Each path below is one point turned by a fixed rotation once a step. After each direction that follows a path, write how fast that rotation turns it, in degrees a step (0 if it stays still).
Each turn is a multiple of 5 degrees from 10 to 175, or 0.
Each row of a path follows its step; steps can be skipped.

step 0: [  3  16  -2  14 -12 -27  -4  16  31  -4 -26  11   1 -15   0   9 -10  -4
  18 -13 -26   0  28 -33 -12 -13  12  -3   5  10 -45  -4 -23   5]
step 1: [ 10 -32 -23  21  17   0  -7  32  32  29 -11 -11  30 -34  16 -18   1  -4
   0 -11 -16   7  -2   4 -10  14  -8  15  14 -12 -11  -3   6 -13]
step 5: [ 12 -36 -19  -8  28   4  10 -15   3   3   3  10 -24 -39  29  -2  17   3
  22   5   5  16  11  10  -6 -19   3 -43   5   3   7 -13  16  10]
step 6: [  0   6  -8 -11 -28   7 -14  -3  -3  -9  29  35  12   0   1  -3   5  -1
 -10 -19   7  16 -12   3 -38   0   2 -46  11 -17  -1 -33  12 -20]
step 7: [ 28  35  10  27  22  23 -26  20  15 -17  -5  10  -5  28  -1 -10 -14   0
  -4 -16   9  -1   7 -26  -8  14 -10 -24  -3   0 -10 -30  -7  16]
step 8: [ 19  13 -14  20  26   9  -9 -17  11   8  -7 -10  14 -25  21 -11  36  18
  25  -4  -8 -30  38  -5 -13 -10 -27 -15  -6   9   1  -1  -8  11]
step 9: [-23   7 -15  18  -4  12   0  -5 -15  19   5   3  11 -16  -4  -8  25  -3
   1   0  23  -5  -2  23 -43  17 -30 -12  11 -25  13   6  39 -12]
step 10: [-29  42   9  -1   5   9 -18   2  -6  -8 -15  -2 -31  28  -2  11 -18 -34
   9   4  23  12  18 -11 -29  -4   7 -19   9 -10   1  -1  26  14]
step 17: [ -6  -3  -9 -17 -24 -13 -20  25  -8 -13  -5   0 -14   1   7  -9  -9  12
  -6 -26   2  44 -25   5 -44   5  17 -12   3 -18  -4 -19  16 -14]
Speeds:
[  0   7  19   1  -4   0  -3  -5   0 -11  -7   5   0   3   0  -4  -2  -6
  -3  -3 -13   9   2   6  -5   5   0   0   4  -3   1   1  -6   3]	100
[ -9  -7   6  -2   0 -12  -6   7   4   6  -5  -9  -4  -1  -6   7   0   5
   4   2 -10   5 -11  -5  -3   1   0   1  -7   2   1   4  -6  -6]	20
[ -6  -5   0 -11   3   2  -5   1   0   5  11  -6   0   6   1   3   7  -5
  -7  -2   1   4   2   8  -8   7  15  -4   9   0   3   0   6   1]	95
[  1  -6   0  -2   6   3  -1  -4   4  -3  -4   6  -2  -2   3   7   3  -4
   1  -5   7  -7  -9  10  -4  -4   1   0  -6 -18  -2   9  -7  -4]	100
[  4   5  -2 -10   0   3  -4  -3  -2   2 -10   5   0  14  -9  -2   1   5
  -1  -2   8   4   0 -12  -5   0   7   4  -3   1 -13   1  -5  -1]	100
[ -3  -9   8   3 -13   7   3   7   2  -4   0   5   4  -2  -8   6  -1  14
   2  -3   1  -9   4   2  -5   3   2  -5   3   2  -5   8   8   3]	125
[ 10  -6   1  -3   1  -8  -3  10 -10  -1  -6   7   0  -7   6  -8   0   1
  -3 -11  -1  -1  -8  -4   7  -3   9  -3   9   2   4   3   0   0]	25

step 2: [ 17   9  19 -43  10  15   5  -5   7   2   5  -3 -10 -31 -29   9  11   1
   2 -34  -3   3   2  -4   9 -27   2  14  13   6 -14  13  12 -30]
step 3: [ 34 -24  -5   7   6  -8   9  10  22   7   7  21   4  -3  17 -33 -10   5
 -17  32 -19   6  19  -3   7 -12 -20  20  25  -3  -4  -4 -21  -8]
step 4: [-35 -14  28   8 -17   9  12  -3   8  28  10  10   9   7 -16   8   6 -35
 -17 -25 -20  10  22 -19  10   5   1  -6  -2 -19 -22   3   5   3]
step 7: [ 13  15   1 -32   8 -15 -31  14 -12   7  23   3 -43  18 -17 -10  16   9
 -13   4 -15 -22   5 -28   3  -5  -8  -3   1 -13   2  19  -2   0]
step 9: [ -9 -36  10  12 -15  21 -19  29  12   6  27  -6 -13  -1   8 -23  -9   1
  -5  20   7  12  11  -4  30   8 -12 -14  21 -14 -13   7 -23   4]
step 10: [-22   8  28 -20   4  -8   6  -9   6  -1  -2 -22   1  -6 -14  16 -19 -27
 -36  -3 -16   6  23  23  30  -2   4  -1 -24   0   8   8  24   5]
step 11: [ 10 -41  -7 -19  31  -1  -2  16   8  12  -3 -16  -1  12   5  11  -4   8
  -3   8  18  -8  24 -10  -9  -4  23   5  -2  27  21 -16 -34 -10]
step 13: [-12   1 -23 -51  11  13  -8  10 -11  13   2 -15 -21 -21   3 -11  36  -4
  -5 -17   9   3 -15 -16   6   6   4  -1 -12 -13  16   6 -19  26]
step 17: [-25 -63 -12   8  23   4   3  15   0  18  -6   4  15  -2  16   9  -3   1
  16 -17 -13  -9  15   1 -22  15  12  -4  16 -13  -1  -1 -14   1]
Speeds:
[ -5   0   1   8   9  -7  -2   8   3  -5  13   6   9  -3  -5  -1  -1  -1
  -2   8   1   7 -10  -9   6   4  -3  -1   4  -5   2 -10   4  -1]	125
[ -6   4   6   1   0   0 -11   0  -8   7  -3  -1  -1   4   7  -1  -3   8
  -8   0  -1  12  -5  -1  -3 -17   2  -7   7   4   1  -3  -2  -5]	160
[  3   2   2   6  -8 -10   8   3  10  11   2  -9   3  -1  -2 -10   1   3
  -2   1  11   6   0  -4  -9   2   4   0  -6   5  -2  -1 -10   2]	140
[  2  -1   3  11  -3  -1   1  10   1 -13   4  -1 -14   4   3  -9   7  -3
   5  -6  -1  -1   4  -2   6  -9   6   1  -6   3   5  -2   2  -7]	160
[ 12   0   7  -5   5 -11  -2  -1   4   0  -5  -1   2  -1  -2   5  -3   1
   7  -2   9   5   7  -1   7  -1 -10 -12   1   3   9   6   7  -4]	85
[-4 -1  2 -4  2 -1  4  1  3  4 -4  2  9 10  5  0 -5  8  4 -1 -6 -7  5 -3
  4  4 17 -9 -8 -2  4 -9  5  1]	60
[ -3   8   3   5   4   0 -10   1   5   5  -5  -5  -9  -1  -4   2   4   2
   0  -2  -6   1   5  -5   2   4  -8  -5 -11  -3 -16  -5   6   6]	130
[ -6   2  -1   3   0  -9   1  -4 -13   2  -3  -1   6  -4 -10  -6  10  -1
   2   4 -11  -5   5   3   8  -2  -3  -5  -3   1   5   1 -14   0]	115

step 0: [ 11 -32 -17  -7   8  -4  -2 -13 -19  17  -5  13  21  -9  22  -5 -23   9
   0  -8  -7   9   4  -2  27 -38   1  -6 -14  -1  -5 -14 -47 -13]
step 1: [ 36   2  10 -14  30 -19   8  -1   5 -11  34 -27  22  13  18  -4   9  33
  16  20   8  -4  19  -6 -16  20 -11  20  -2  17  -1   5  -6  -4]
step 3: [ 10   0  -8  13  12  -8  16   5  -8  11  11   1  50   0  25 -32  30  21
  20  -8 -20   0 -12  13  10  -4   6  15 -14  -4 -12  14 -12 -21]
step 4: [ 12 -27 -14 -26   5  -9   5 -24  -8 -19  21 -10   9   2  26   2 -28   6
  -4  18  19  16  14 -26  -6   3  28 -20  -6  12  29  -3 -13 -18]
step 7: [  4 -15 -18   8 -16  33  11 -16 -16 -12  21 -22  39  14  20 -15  10   8
  -7 -14  24 -12 -23   0 -15   9   8   6   5  22  12   0  13 -28]
step 8: [ -1 -24 -29  -5  15  -5  -9 -12   3  16 -13   4  14 -27  29  -5  -4  32
 -17  -8 -29  -4  23 -17  17 -11  29  -2 -21 -16  16   6 -19  -2]
step 9: [ 41  -1   3 -31   1   5  11 -21  10  -7  34  -9   6   3  47  -4   8  -7
   9  12  -1 -12   3   3   3   4 -21  19  -6  27   2  -6  26  -8]
step 12: [ 12 -11 -21 -13   9  23  15 -14   6 -14  21 -14  13 -12  17   6 -26  12
   3  -6  -8   0   8 -25  -3  14   8 -29 -24  -9  40  -2  28  -1]
step 15: [-22   2  -4 -21   1  32   3  -9  -3 -32  -9  -2  40 -11  18   9  -3  16
 -17  -7  27 -15 -18   6 -13  31   6  17  -4   2   8 -22  24  -7]
Speeds:
[ -2  -6   4   3   5  -2  -4  10  -3  -3   9   9   2  13  -8  -3   1  -2
   3   6  -7  -4  -3  -4  -1   2  -1  -3   5   1  -1 -12 -13   5]	10
[ 3  7 -4  9 -5  1  3 -9  2  1 -2  0 -2  3  3 -7 -9  4 -5  6 -3  5  0 -7
 -3  5 -3 -9 -4 -6  2  8 -9 15]	175
[ -5  -3  10 -10  -3  -6  -2  -3   0   3  -6   9  -3  -4   8   0  11   4
  -6   9  11   7   1   0   0   7   7  -1   2  -5   4  -7  -2   5]	160
[  5  11  -4   0   7  -7   3  -5   1   3   8   3   3  -6  -3  -3   7  -9
   4  11  -5   7   9   2   2   5  -2  -3 -11   2  -5  -5   3  -5]	135
[ -1  -6   0   4   1 -12   2  -4   2   4  -6   7   4  -3   6  -7  -3  -2
   4  -7  -9   3  -2 -14  -3  -5   1  -8   6   6   9  -5   8  -5]	85
[ -3   6  -3  -9  -2  -3   3  -5  -4   1   1   8  -2   1  -4  -4   4   8
  -3 -14  -6  -2   5  -1 -13  -7  -1   5  -3 -10  -9  -3  -6  -2]	140

step 0: [ 28  -7   4  -8  27  -9  23   7  -6 -44 -21  23 -19  17 -13  11 -13  -2
  13  23  -9  19  11  31  -5 -11 -17   9  -4   9 -25  13 -17  -9]
step 2: [  1   9 -17  -3  26 -28  34 -16  25  22   8  -1  -1 -10 -10   4 -10   4
 -11   5 -29  10  44  -5 -17  -3  19  19  10   1 -32  11   9  18]
step 5: [ -3  26  -2   6  25   0 -37   1  22 -21 -28  31  21 -20   9 -12  -4   0
 -15 -35  15  -4  18  -1  -1  16   4  -2   3 -21 -12 -28   0 -10]
step 7: [ -2   2  22  14  28   3 -27 -22  22   9 -14  -6 -15  -3 -28 -10  28 -18
  13  -4  -5  21   7  18  23 -19 -14  -3 -14  13 -10 -13 -31 -27]
step 8: [ 11   8 -12 -17  17 -13   6   1  -4  15 -32 -13  11  -1   3  11 -23  14
  29 -13 -29   4   3  29  31  35  13 -10 -10  30   4  19   9  -2]
step 9: [  0  19  26  -1  -7   8  36  -3  11  15 -13   2  -9  16 -14  -6  44  11
   0 -10 -24  -9 -12  34   1 -33   6  21  -5  -7 -14  18  17   8]
step 12: [-17  16   9 -28  -6 -23  -2  40  18   2  12  18  24  -5   5   2   7  -5
 -24 -17   7  -3  13 -10 -33 -15 -35  -9 -33   3  -2   3 -18   6]
step 15: [-26  -7  34 -13   5  -4  -3   6  17  13 -17 -22 -10  18  -3 -19 -31 -11
  36 -19 -29  -5  32  13  -6  -1  -6  15   7 -25   5   1   9 -18]
step 16: [  5   9   0   9  22  17  10   0  15 -43   3   2  -8  19   2  10  14   9
  15 -19 -24  19  -2 -20  27   6   4   6   5  16 -42  13  32 -18]
Speeds:
[-10   8   8   3  -3   4  -9  -1   2  -6   3  -4  -5  -1  13  -8  -3   2
   4  -2  -1  10   6  -1   3   1   4  -6  -1   0   5  -8   4 -12]	40
[ -2  -6   8  -1   3  -1  -4  -6  -2  -5  -1   7  -7  -5   7   1  -1  -9
   7   2  -1  -9   0 -11   0   0   4  -5 -12  -5 -13   6  -1   5]	70
[  4  -8  -4  13   8   4   4  -2   4  -3   8  -3  -3   3   2   3 -14   0
  -2  -9  -3   2   4  -2  -2   1  -9   3   4 -10  -6  -8   2   3]	25
[ -1  -2   5 -18   3   5   4   2  -1  -6  -1  -6   6  -3   2  -9  -7   4
  -2 -16  -2   0  -4   0   4  -1   1  -2   4   4  -3   0 -10   5]	100
[ -5  -5   1  13   7  -8   4  -5  -1  -8 -10  -6  -1   7  -1  -3  -2   4
   6  -5   0   1  -3   2   4  -7   0   0   1   6   4  17  -1  -4]	45
[  6   8 -10  -1   5 -10  -9   6  -2  -5  -3   0   3  -1   8  -8   0   0
   2   3   9   6 -12  -5  -1  -9  -8   0  -1 -10   0  -1  -2   3]	55
[ -9   9  -6  -2  -2   0   1  -7   2  -1  -3  -8 -10  -8  -4   3  -3   6
   6   8  -3  -2  -1   8  -2   6 -14  -4  -2   0  -5   0 -12   1]	55
[-8 -4 -3 -4  4  2 -4  2 -7  9  5  8 -4  8 -6 -8 -9 13  4 10 -6  4  1  1
  2 -6  9 -2  3 -6 -2  2  0  6]	160

step 1: [ -2   5  11   9  13  22  12  -4  -3   2  -7  22  43 -16 -16 -21  18 -14
  14  13  12   8 -15   9 -32  12  17  -5 -24 -21   8  -6  10 -10]
step 3: [  1  16 -40  -9 -10  10 -13 -12 -13  15  -6  -9   7 -15  -4  15 -12  28
  15  18  16  18  -7   1 -18  28   1   7  21 -11 -12  18 -12  30]
step 4: [-24 -30   8 -13 -18  14   5  -1  21  24  23  14  -1   1  12  -4   2  -8
  26  -2  11  14  34  -8   1  30 -10  20   6 -21   1  14   5  11]
step 5: [ 17  -6  13  -7  29   1   8   0   9   4   6   1  28  31  36  -5  -3  15
  27  12  41   7   1  -9  19 -10   5  -8 -12  -8  -7   7 -11   6]
step 7: [ -2  22  16  22 -22  14  -7  10  30   2  -1  13 -11   1  12   0   4  21
  21   8   3  -6 -32  37  -5   0   3  28   4   4 -22   0  17  10]
step 10: [  9 -10   3 -15  15 -18 -17  23  27  15 -12  12  26   0   4   4  20  -6
   0 -20  -1 -11   0   8 -28  -3  21  11 -13  -9  17 -16 -17  37]
step 12: [ -2  18  -2 -19  -4   1 -12  16 -19 -18   8   2  -1   5   9  32 -23  18
  -7  28   7 -22 -16   2 -23 -21   8   4  30  27  12  -9 -11  13]
step 16: [-11 -29 -31 -18 -27  -6  -2   2  24  -7  13   8 -19  13   0  -8 -14  13
 -11  -5 -27 -11 -15  33  -3   1   3 -14   3   7 -20 -10   4  19]
step 17: [ -8 -33 -20 -23   7   9   6 -20   1 -18  24  -3  -6  28 -17 -12   0 -27
 -17  11  21  -6   3  -1  -9 -23 -12  13   8  -4  13 -21 -21 -12]
Speeds:
[ 2  3 -4 10  2  4  6  3  7  1  7 -6 -4 -5 13 -5 -9  1 -3  6 -8 -4  4  1
  3 -6 -9 -3 -8  0 -4  4  7  8]	160
[ 2 -3  2  4  2 -7  0 -7 10 -6 -8 -3 16 -4  5 -9 -5 -4 -1 -1  6 -4  1 -7
  5  2  4  1 -4  1 13 -6  4 -3]	85
[  7  -6  -7  -8   0 -17   7  -5  10   9   4   4   2  -4  -7   6  -3   0
   2   0  -3   9   6   0   5  -5  -1   1   2  -2  -1   1  -4   7]	60
[  3   2   1  -6   9  -5   0   0  -5  -3  -1 -19 -10  -6   0   6  -8  -7
  -1   7   6   4  -4  -6  -2   6   8   1   3   5  -1   4   5   2]	120
[ -3  -3   0   0   0   3  -4  -8  10   0   5   2  -2   1   4  -1   8 -18
   5   2  -4   1   1   6  -8   1  10  12  -7  -2  -7   0   3  -2]	115
[  7  10   2   4  -2   7  -3  -9   7   2  -1  -6   1   6   1   3   4  -7
   0   3   7   4  -5   3  -5  -5  -5 -11   5   1   4  -4 -12  11]	155
